In the data rows, 500 means zero.
Here are some numbered points:
{313, 293, 479, 222, 216, 285, 360, 212, 534, 350, 792, 459, 517, 911, 688, 536} 0
{678, 541, 444, 158, 363, 361, 577, 420, 346, 520, 533, 647, 479, 620, 641, 416} 1
{400, 653, 415, 486, 515, 453, 521, 728, 408, 780, 155, 471, 432, 257, 657, 442} 2
{579, 433, 544, 642, 713, 593, 578, 481, 471, 569, 346, 599, 645, 453, 527, 515} 3
{582, 598, 488, 512, 585, 475, 525, 680, 386, 657, 394, 450, 462, 391, 523, 568} 4
{655, 401, 468, 221, 302, 650, 504, 394, 355, 369, 718, 588, 464, 757, 394, 456} 5
{391, 649, 321, 159, 552, 245, 564, 759, 319, 664, 363, 630, 403, 248, 652, 511} 6
{353, 482, 417, 619, 383, 556, 488, 517, 421, 699, 440, 394, 492, 365, 601, 463} 7
{577, 629, 522, 584, 469, 747, 586, 661, 522, 733, 403, 387, 266, 393, 356, 484} 8
{475, 560, 554, 418, 545, 275, 581, 482, 286, 438, 314, 583, 439, 513, 668, 560} 9
{650, 348, 570, 420, 514, 505, 657, 418, 414, 528, 538, 566, 607, 538, 505, 515} 10
{537, 507, 593, 489, 369, 736, 518, 462, 454, 583, 603, 389, 339, 564, 658, 305} 11
{627, 424, 511, 761, 376, 917, 579, 611, 576, 650, 537, 429, 307, 420, 475, 391} 12
{369, 370, 649, 796, 468, 584, 437, 471, 720, 493, 454, 339, 453, 579, 499, 403} 13
{654, 557, 540, 242, 518, 405, 533, 518, 381, 326, 528, 716, 861, 323, 579, 614} 14
{405, 450, 464, 488, 500, 395, 504, 472, 489, 361, 488, 578, 373, 519, 504, 505} 15
{542, 584, 484, 645, 391, 746, 485, 589, 560, 637, 535, 362, 420, 436, 510, 370} 16
{749, 609, 616, 478, 699, 554, 616, 564, 315, 549, 377, 686, 488, 422, 544, 610} 17
{400, 504, 484, 195, 555, 322, 361, 377, 571, 230, 691, 579, 604, 732, 508, 652} 18
{320, 621, 401, 944, 508, 640, 381, 548, 687, 636, 346, 237, 315, 436, 365, 285} 19
{481, 544, 392, 430, 550, 159, 382, 525, 384, 408, 580, 569, 669, 699, 493, 514} 20
{529, 374, 572, 726, 477, 632, 558, 411, 655, 544, 560, 423, 510, 635, 404, 374} 21
{585, 511, 544, 561, 472, 629, 562, 528, 249, 570, 351, 381, 520, 278, 478, 573} 22
{555, 585, 571, 540, 426, 498, 594, 554, 378, 487, 499, 569, 516, 461, 665, 498} 23
{423, 452, 482, 588, 550, 497, 513, 489, 446, 536, 421, 442, 515, 379, 384, 460} 24
{572, 417, 672, 656, 457, 633, 517, 436, 602, 465, 475, 423, 659, 436, 546, 484} 25
{311, 622, 190, 577, 302, 517, 435, 582, 851, 298, 556, 497, 149, 289, 119, 581} 26
{575, 536, 400, 350, 606, 511, 428, 362, 583, 369, 735, 677, 563, 540, 366, 516} 27
{503, 422, 587, 323, 558, 265, 526, 395, 399, 390, 521, 756, 583, 627, 840, 509} 28
{534, 479, 476, 225, 466, 557, 737, 651, 249, 623, 379, 589, 359, 245, 513, 632} 29
{563, 455, 460, 753, 538, 624, 469, 601, 611, 662, 527, 306, 451, 490, 403, 344} 30
{571, 627, 506, 563, 596, 576, 513, 541, 554, 688, 347, 392, 293, 410, 516, 408} 31
{435, 402, 534, 699, 539, 616, 407, 514, 696, 627, 598, 294, 429, 599, 484, 458} 32
{389, 370, 482, 449, 311, 346, 588, 481, 237, 623, 392, 453, 566, 518, 817, 451} 33
{625, 457, 624, 424, 428, 483, 637, 546, 226, 523, 417, 465, 696, 441, 606, 477} 34
{616, 347, 669, 519, 588, 448, 545, 576, 512, 345, 519, 642, 647, 463, 545, 704} 35
{353, 590, 458, 577, 480, 409, 487, 470, 558, 547, 532, 537, 197, 540, 548, 527} 36
{333, 779, 155, 332, 373, 316, 437, 552, 730, 340, 421, 708, 200, 354, 391, 488} 37
{404, 406, 441, 318, 422, 392, 431, 403, 738, 359, 730, 525, 521, 857, 457, 435} 38
{552, 535, 509, 462, 595, 396, 423, 475, 524, 294, 656, 611, 715, 549, 440, 582} 39
{502, 511, 667, 258, 742, 47, 626, 477, 400, 376, 351, 779, 771, 588, 653, 682} 40
{557, 589, 418, 233, 609, 277, 373, 524, 424, 284, 607, 613, 764, 588, 372, 647} 41
{398, 438, 543, 352, 517, 340, 536, 520, 253, 497, 336, 484, 614, 391, 632, 471} 42
{605, 604, 490, 590, 324, 591, 492, 389, 587, 473, 348, 497, 228, 600, 381, 408} 43
{381, 367, 397, 165, 229, 514, 493, 420, 317, 628, 565, 495, 397, 665, 523, 467} 44
{436, 420, 522, 229, 468, 318, 387, 318, 482, 419, 708, 568, 537, 789, 608, 437} 45
{442, 463, 624, 281, 543, 222, 481, 397, 428, 387, 413, 587, 656, 702, 815, 427} 46
{407, 583, 482, 774, 692, 550, 470, 575, 547, 356, 382, 444, 455, 500, 388, 437} 47
{696, 471, 584, 564, 384, 543, 577, 424, 568, 613, 495, 568, 554, 488, 624, 428} 48
{379, 426, 535, 0, 439, 120, 338, 227, 457, 288, 858, 650, 621, 887, 725, 527} 49
{718, 514, 621, 595, 668, 546, 600, 576, 613, 601, 403, 642, 610, 410, 462, 548} 50
{553, 456, 286, 226, 419, 462, 446, 334, 437, 734, 683, 555, 602, 534, 534, 458} 51
{515, 300, 567, 722, 579, 537, 475, 506, 545, 380, 570, 432, 552, 537, 371, 598} 52
{522, 377, 456, 581, 308, 755, 392, 470, 501, 575, 767, 401, 369, 753, 417, 300} 53
{473, 498, 464, 419, 545, 344, 462, 438, 560, 343, 613, 592, 609, 586, 553, 446} 54
{473, 649, 488, 636, 557, 355, 501, 463, 675, 551, 339, 394, 645, 449, 589, 421} 55
{434, 500, 517, 534, 439, 392, 393, 408, 490, 417, 607, 547, 462, 603, 536, 679} 56
{455, 468, 398, 479, 609, 652, 588, 677, 342, 609, 560, 510, 577, 63, 333, 622} 57
{546, 399, 553, 707, 454, 623, 499, 403, 641, 584, 454, 468, 503, 560, 583, 423} 58
{599, 494, 589, 848, 553, 511, 448, 585, 662, 479, 550, 464, 564, 537, 518, 520} 59
{626, 467, 676, 174, 783, 166, 647, 504, 450, 266, 456, 779, 900, 499, 699, 726} 60
{522, 551, 582, 410, 371, 511, 530, 484, 412, 671, 571, 517, 531, 519, 720, 369} 61
{350, 487, 681, 834, 591, 518, 324, 534, 635, 446, 403, 357, 440, 671, 450, 593} 62
{648, 449, 623, 549, 582, 502, 562, 471, 483, 518, 413, 543, 576, 473, 566, 492} 63
{349, 478, 563, 303, 630, 427, 380, 394, 713, 283, 671, 522, 587, 751, 428, 579} 64
{398, 307, 482, 561, 422, 624, 362, 348, 952, 452, 849, 324, 454, 802, 377, 366} 65
{606, 573, 559, 738, 495, 763, 558, 585, 566, 535, 505, 436, 650, 307, 348, 462} 66
{401, 598, 344, 746, 547, 665, 361, 625, 590, 727, 561, 293, 410, 272, 275, 596} 67
{518, 464, 609, 675, 495, 769, 608, 494, 581, 410, 571, 426, 421, 536, 346, 527} 68
{414, 480, 524, 557, 506, 577, 488, 509, 472, 608, 377, 361, 504, 391, 508, 552} 69
{558, 509, 604, 385, 466, 363, 547, 397, 359, 494, 421, 592, 640, 581, 759, 387} 70
{495, 583, 419, 502, 441, 449, 481, 524, 579, 471, 380, 507, 361, 488, 575, 431} 71
{567, 394, 494, 563, 443, 478, 571, 525, 463, 521, 419, 438, 474, 497, 462, 456} 72
{605, 464, 487, 481, 769, 511, 565, 592, 361, 451, 480, 599, 628, 476, 459, 526} 73
{598, 482, 629, 573, 560, 511, 612, 498, 470, 620, 397, 579, 623, 482, 546, 542} 74
{283, 290, 428, 453, 255, 465, 420, 361, 395, 697, 654, 274, 295, 685, 561, 442} 75
{295, 574, 349, 637, 482, 548, 562, 592, 599, 427, 504, 444, 295, 396, 322, 483} 76
{434, 400, 464, 571, 365, 528, 530, 382, 496, 561, 420, 264, 544, 426, 502, 341} 77
{450, 411, 646, 576, 502, 456, 407, 521, 494, 450, 465, 411, 591, 551, 566, 536} 78
{486, 434, 537, 672, 656, 493, 597, 514, 654, 546, 501, 557, 580, 490, 452, 553} 79
{534, 397, 467, 374, 429, 692, 515, 591, 335, 730, 595, 429, 402, 472, 258, 573} 80
{458, 666, 352, 639, 430, 573, 479, 574, 676, 516, 368, 367, 294, 427, 354, 400} 81
{506, 479, 584, 425, 695, 216, 478, 568, 206, 441, 438, 615, 603, 615, 602, 692} 82
{505, 624, 464, 587, 653, 393, 469, 551, 502, 446, 489, 531, 540, 472, 451, 568} 83
{581, 548, 524, 558, 550, 631, 565, 567, 345, 544, 384, 556, 706, 290, 344, 526} 84
{492, 527, 530, 841, 581, 518, 497, 399, 697, 500, 462, 265, 456, 518, 494, 510} 85
{373, 561, 362, 94, 454, 328, 488, 631, 419, 332, 534, 723, 354, 179, 521, 699} 86
Which two points above are nearest to each new point by angle, seen from the average point of the numbered points? Their numbers follow each, nearest first.
{476, 526, 571, 597, 672, 496, 524, 517, 489, 555, 316, 455, 558, 495, 607, 432} 3 55
{529, 442, 555, 519, 444, 624, 600, 439, 402, 621, 559, 464, 514, 483, 508, 455} 11 12
{687, 538, 459, 480, 587, 535, 571, 610, 461, 548, 372, 587, 482, 404, 507, 469} 17 4
{460, 692, 455, 455, 600, 186, 339, 397, 486, 512, 629, 563, 551, 742, 415, 452} 20 54
{415, 501, 490, 417, 468, 532, 362, 434, 641, 306, 577, 571, 616, 581, 441, 485} 64 18
{430, 510, 598, 516, 697, 408, 467, 523, 686, 411, 520, 501, 587, 579, 534, 564} 64 79
{517, 522, 584, 720, 423, 630, 507, 481, 679, 488, 430, 412, 619, 399, 368, 452} 66 25
{636, 487, 613, 670, 665, 488, 481, 558, 644, 451, 603, 560, 638, 548, 429, 527} 59 79
{592, 372, 597, 707, 515, 548, 489, 562, 438, 385, 470, 417, 570, 495, 467, 609} 52 59
{362, 656, 244, 98, 390, 251, 600, 667, 446, 250, 464, 707, 366, 149, 334, 746} 86 37
{441, 454, 567, 616, 361, 826, 593, 534, 398, 598, 497, 492, 229, 434, 527, 351} 12 11
{686, 399, 474, 619, 533, 447, 551, 474, 557, 447, 491, 670, 647, 482, 563, 415} 63 48
{427, 573, 392, 572, 417, 407, 355, 600, 425, 717, 534, 414, 513, 494, 450, 581} 67 7
{611, 530, 643, 621, 531, 771, 592, 543, 409, 600, 524, 512, 371, 412, 515, 506} 12 8
{401, 417, 666, 590, 526, 423, 380, 482, 511, 348, 439, 437, 588, 604, 631, 597} 78 62
{482, 451, 488, 503, 434, 675, 569, 452, 500, 691, 505, 395, 231, 595, 611, 196} 11 53
{519, 555, 371, 289, 519, 429, 410, 371, 374, 711, 541, 492, 549, 565, 616, 376} 51 1
{494, 694, 507, 693, 721, 396, 397, 492, 655, 682, 452, 282, 574, 463, 607, 466} 55 85
{585, 592, 457, 312, 526, 543, 400, 402, 574, 483, 672, 584, 510, 520, 456, 488} 27 51
{246, 631, 220, 243, 318, 273, 492, 542, 649, 460, 525, 514, 230, 389, 449, 470} 37 26
{405, 461, 360, 124, 372, 370, 529, 546, 458, 328, 568, 631, 455, 309, 604, 536} 86 6
{562, 505, 497, 550, 414, 636, 642, 635, 410, 570, 423, 515, 310, 519, 482, 436} 8 12
{455, 546, 442, 432, 558, 393, 421, 487, 610, 514, 655, 476, 502, 759, 398, 473} 38 64
{620, 501, 491, 608, 429, 722, 513, 536, 613, 485, 477, 377, 548, 371, 371, 459} 66 12
{511, 590, 462, 405, 632, 367, 511, 504, 464, 598, 536, 444, 694, 360, 567, 523} 14 6
{388, 404, 399, 294, 456, 364, 387, 399, 659, 321, 713, 465, 539, 679, 444, 440} 38 64
{380, 369, 440, 326, 406, 499, 536, 470, 278, 575, 384, 454, 536, 362, 584, 510} 42 33
{423, 524, 431, 564, 504, 473, 478, 517, 327, 588, 381, 326, 457, 461, 399, 373} 24 77
{561, 559, 484, 517, 496, 715, 517, 651, 442, 661, 472, 419, 268, 526, 308, 402} 8 80
{506, 473, 505, 445, 608, 638, 514, 567, 367, 572, 409, 488, 490, 290, 422, 529} 57 22
{538, 561, 516, 288, 474, 581, 628, 626, 460, 604, 451, 544, 334, 440, 553, 449} 29 6
{530, 599, 562, 438, 543, 671, 661, 649, 291, 626, 298, 502, 341, 355, 479, 458} 29 8
{640, 421, 579, 586, 587, 514, 514, 445, 505, 524, 381, 555, 595, 460, 564, 518} 63 3
{275, 473, 442, 510, 441, 615, 594, 706, 396, 618, 412, 489, 352, 262, 362, 625} 57 29
{507, 436, 580, 589, 470, 452, 553, 400, 509, 504, 492, 524, 498, 601, 584, 455} 58 21
{422, 389, 630, 492, 563, 501, 420, 502, 556, 508, 472, 413, 543, 513, 599, 461} 78 13
{510, 519, 479, 362, 459, 619, 603, 572, 311, 651, 277, 509, 308, 358, 492, 479} 29 2
{306, 529, 478, 836, 458, 691, 491, 502, 646, 659, 298, 365, 403, 505, 458, 469} 19 13
{382, 578, 542, 564, 641, 410, 446, 433, 759, 388, 507, 514, 531, 544, 552, 596} 64 62
{460, 369, 476, 505, 324, 696, 511, 448, 539, 543, 438, 448, 468, 438, 429, 567} 12 80
{591, 647, 358, 485, 703, 588, 364, 513, 516, 672, 535, 501, 575, 380, 270, 587} 67 57
{598, 500, 515, 599, 534, 613, 478, 469, 542, 459, 544, 502, 539, 527, 410, 534} 68 66
{429, 372, 502, 304, 450, 367, 602, 392, 341, 554, 496, 457, 530, 603, 659, 378} 33 70
{473, 563, 257, 391, 420, 519, 599, 704, 535, 401, 441, 536, 378, 213, 256, 566} 26 37
{473, 507, 418, 330, 448, 564, 627, 580, 321, 519, 369, 399, 396, 326, 348, 498} 29 22
{714, 544, 537, 660, 430, 565, 525, 513, 658, 484, 524, 564, 409, 382, 312, 548} 66 68
